Each named move below is a turn or a mirror, shown by a few rows before and after it. Which moves, in which order, take the first row of each later pair to the second? The first pair is answered.
numod (before |-> after):
[-0.94 +0.27 -0.46 +0.15 -0.56 +0.47 +0.21 -0.78 -0.21 +0.42 +0.70 +0.04 -0.49 -1.39 -0.77 +0.51] |-> [-0.83 +0.82 -0.31 -0.83 -0.57 +0.16 -0.53 -0.42 +0.26 -0.10 +0.88 +0.17 -0.07 -1.11 -0.68 +0.88]
[-1.10 -0.80 -0.85 +1.90 +0.87 +1.98 +0.98 -0.56 -0.44 +1.62 -0.36 -0.59 -0.78 -1.05 -0.76 -1.24] |-> [-0.66 +1.27 +0.01 -2.09 +0.35 -0.36 -1.98 +1.17 +0.84 -0.67 +1.46 -1.36 +1.27 +0.49 +0.18 +0.33]
[-0.86 -0.72 -2.56 +2.75 +1.81 +0.31 +2.54 +1.43 -1.05 -0.55 +1.20 +0.38 -1.47 -2.42 -0.48 +2.24] |-> [-0.20 +1.02 -1.59 -0.89 +1.41 -1.54 +0.04 +2.79 +0.25 -2.59 +2.59 -0.08 -0.13 -1.11 +0.13 +3.75]
fibo (before |-> after):
[-1.71 +0.05 -0.89 -0.76 -0.48 +1.15 -1.29 -0.14 +0.63 +1.65 +0.92 +0.47 +1.36 +0.33 -1.26 -0.37] |-> [-1.09 +0.81 -0.70 -1.54 +0.15 +0.11 -1.10 +1.18 +0.35 -0.32 +1.78 +0.12 +1.81 +0.02 -0.60 +0.90]
[-2.94 -1.90 -0.35 +0.53 -0.72 +0.07 +0.23 +0.29 +1.61 +1.70 +0.77 -1.85 +0.37 -0.55 -1.45 +0.24] |-> [-2.98 -1.23 -0.38 -0.49 -0.58 -0.73 -0.47 +0.78 +1.94 +0.71 +1.58 -1.88 +0.97 -0.06 -1.01 +1.01]
[-0.11 +0.93 +0.87 -1.76 -0.59 -0.89 -2.61 -0.67 +0.82 +0.04 -0.50 -0.55 +1.00 +0.54 +0.72 -0.04] |-> [+0.99 +1.36 +0.13 -0.63 +0.19 -2.31 -1.04 +0.80 -0.12 -1.74 -0.20 -0.27 +0.26 -0.28 +1.02 +1.40]
[+0.86 -0.70 +0.93 -0.69 -0.25 -0.77 -0.75 -1.07 +0.89 -0.21 -1.02 -0.47 -0.05 -0.16 +0.67 -0.82] |-> [+1.05 -0.26 +0.90 -0.81 +0.03 -1.21 -0.46 -0.63 +0.57 -0.98 -0.81 -0.55 +0.18 -0.17 +0.76 -0.29]
Vupo (before |-> after):
[+1.47 -2.27 +0.42 +1.90 +0.66 +0.51 +1.22 +0.78 +0.23 -0.65 -2.41 +1.78 -3.36 +0.30 +1.40 -1.23] |-> [+2.42 -0.98 +1.58 -0.73 +0.23 -1.36 -0.83 +1.61 +1.28 -2.61 -1.92 +0.97 -2.11 +1.56 +2.39 -0.29]
[-0.54 +1.23 -0.68 -0.34 +0.10 -0.15 -0.64 +1.61 -0.15 +0.02 +1.83 +0.35 +0.26 -0.59 -0.22 +1.15] |-> [-0.80 +0.53 -0.99 +1.05 +0.40 +0.32 +0.24 +1.13 -0.69 +0.72 +1.51 +0.66 -0.35 -1.07 -0.54 +0.89]
[+2.58 -0.42 -0.36 -0.11 +0.50 +0.39 +1.20 +0.30 +0.05 +1.92 +0.14 +0.57 +0.46 -0.34 +0.56 +0.82] |-> [+2.76 -0.15 -0.09 -0.68 +0.28 -0.17 +0.73 +0.29 +0.26 +1.50 +0.23 +0.44 +0.41 -0.21 +0.83 +1.05]
resav (before |-> after):
[-0.90 -1.44 +1.11 -2.22 -1.88 +1.15 -1.19 +0.55 +0.92 +1.60 -0.68 -1.08 +1.12 +1.21 +0.77 -2.68] |-> [+1.18 -0.62 +0.42 -0.17 +0.07 -1.48 +2.04 +2.98 -0.98 -2.03 -0.33 -1.28 -0.14 -0.59 +1.96 +0.01]
[+2.11 +0.07 +0.64 -1.31 +0.00 -2.51 +1.84 -0.37 -0.04 -2.37 -1.85 +0.30 -0.38 +0.73 +0.75 +0.98] |-> [-0.27 -1.85 -0.80 +1.28 -0.22 +0.81 +2.34 -1.73 -0.47 +1.61 -2.26 +1.11 -1.03 -0.11 -0.96 -0.92]
[+2.12 +0.79 +0.96 -1.66 +0.16 -2.15 -0.17 +0.83 +0.09 -2.35 +0.11 -0.68 -0.15 -0.06 +1.37 +1.20] |-> [-0.62 -1.20 -1.17 +2.09 +0.41 +1.86 +1.52 -0.12 -0.94 +1.78 -0.01 +0.63 -1.51 -1.37 -0.71 -0.58]
[-0.14 +0.79 +0.42 +0.92 +0.59 -0.45 +0.60 +0.96 +0.42 -0.15 +0.46 +0.07 -0.91 -1.13 -0.02 +0.53] |-> [-1.00 +0.63 +0.71 +0.15 -0.12 +0.51 -0.74 -0.19 +1.09 +1.17 +0.15 +0.06 -0.50 -0.12 -0.44 -0.37]
Now pairs of rows:
(2 to 3 moves a pair)
[+0.68 +0.60 +1.35 -3.31 -1.46 -1.55 -3.59 -1.06 +1.91 -0.85 -1.42 -1.28 +1.09 +2.06 +1.10 -0.53] |-> [+1.36 +0.26 +1.76 -2.71 -1.14 -1.99 -2.54 -1.56 +1.80 -1.65 -2.42 -1.22 +0.75 +1.67 +1.62 -0.75]
resav, fibo, resav
[+1.75 +0.96 +0.52 -1.02 +0.44 -2.08 -0.29 +1.20 +0.05 -2.43 +0.21 -0.73 +0.45 +0.19 +1.49 +1.31] |-> [-0.83 -0.17 -1.92 +1.59 +1.05 +0.49 +0.66 +1.89 -0.86 +0.06 +1.80 +0.33 +0.13 -1.40 -0.32 +1.44]
resav, numod, resav
[-1.19 -1.29 -0.22 +1.55 +1.40 +1.91 +1.75 -0.18 -0.56 +1.68 +0.19 +0.52 -1.00 -3.28 -0.06 +0.02] |-> [+0.36 -0.24 +0.28 +0.52 +1.87 -0.48 +2.23 +1.08 -0.72 -0.84 +0.52 +0.04 -1.13 -3.28 +1.14 +1.52]
resav, resav
[-2.27 +0.28 -0.56 -1.47 -0.38 +1.40 -2.62 +0.02 +0.86 +1.85 -0.50 +0.13 +0.28 +2.54 -0.48 -0.70] |-> [-2.72 -0.54 -1.84 +1.21 +0.72 +2.41 -0.21 +0.40 -0.59 +2.60 -0.38 +0.58 -1.00 +0.83 -1.03 -0.41]
resav, resav
[+3.70 -0.85 +2.15 +0.76 -0.30 -0.78 +1.98 -2.08 -1.33 -1.79 -3.52 -0.87 -1.94 -0.04 +1.92 -1.84] |-> [+2.78 +0.35 +2.99 -3.03 -1.48 -1.31 -2.04 -1.79 +0.57 -1.96 -2.21 -1.26 +0.39 +1.90 +1.94 -1.45]
resav, numod
[+1.19 +1.22 +0.59 -2.27 -0.58 -0.91 -1.06 -0.03 +0.84 -1.24 +0.90 +0.43 +0.61 +1.13 +0.44 +0.13] |-> [+1.48 +0.55 +1.33 -1.67 -0.88 -0.48 -0.59 -1.68 +0.69 -0.46 -0.79 +0.63 +0.04 +1.18 +0.35 -1.04]
numod, resav
[-1.33 +0.42 +0.05 -3.40 -0.09 +0.52 -3.88 +0.64 -0.11 +0.77 +2.76 +0.33 +2.57 +0.87 -0.93 +1.48] |-> [-2.46 -1.09 -1.74 +0.60 +0.79 +2.58 -1.32 +0.83 -1.84 +2.67 +3.06 +0.98 +1.11 -1.14 -2.19 +1.47]
fibo, resav
[-3.37 -0.74 -2.82 +1.99 +1.10 +2.29 -0.70 +2.19 +1.16 +1.70 +2.98 +1.71 +0.25 -1.89 -2.22 +0.43] |-> [+0.09 +0.88 +1.71 -3.76 -0.75 -1.86 -3.95 +0.14 +3.86 -2.04 +0.40 -0.01 +1.85 +1.17 +0.55 -0.17]
resav, numod, resav
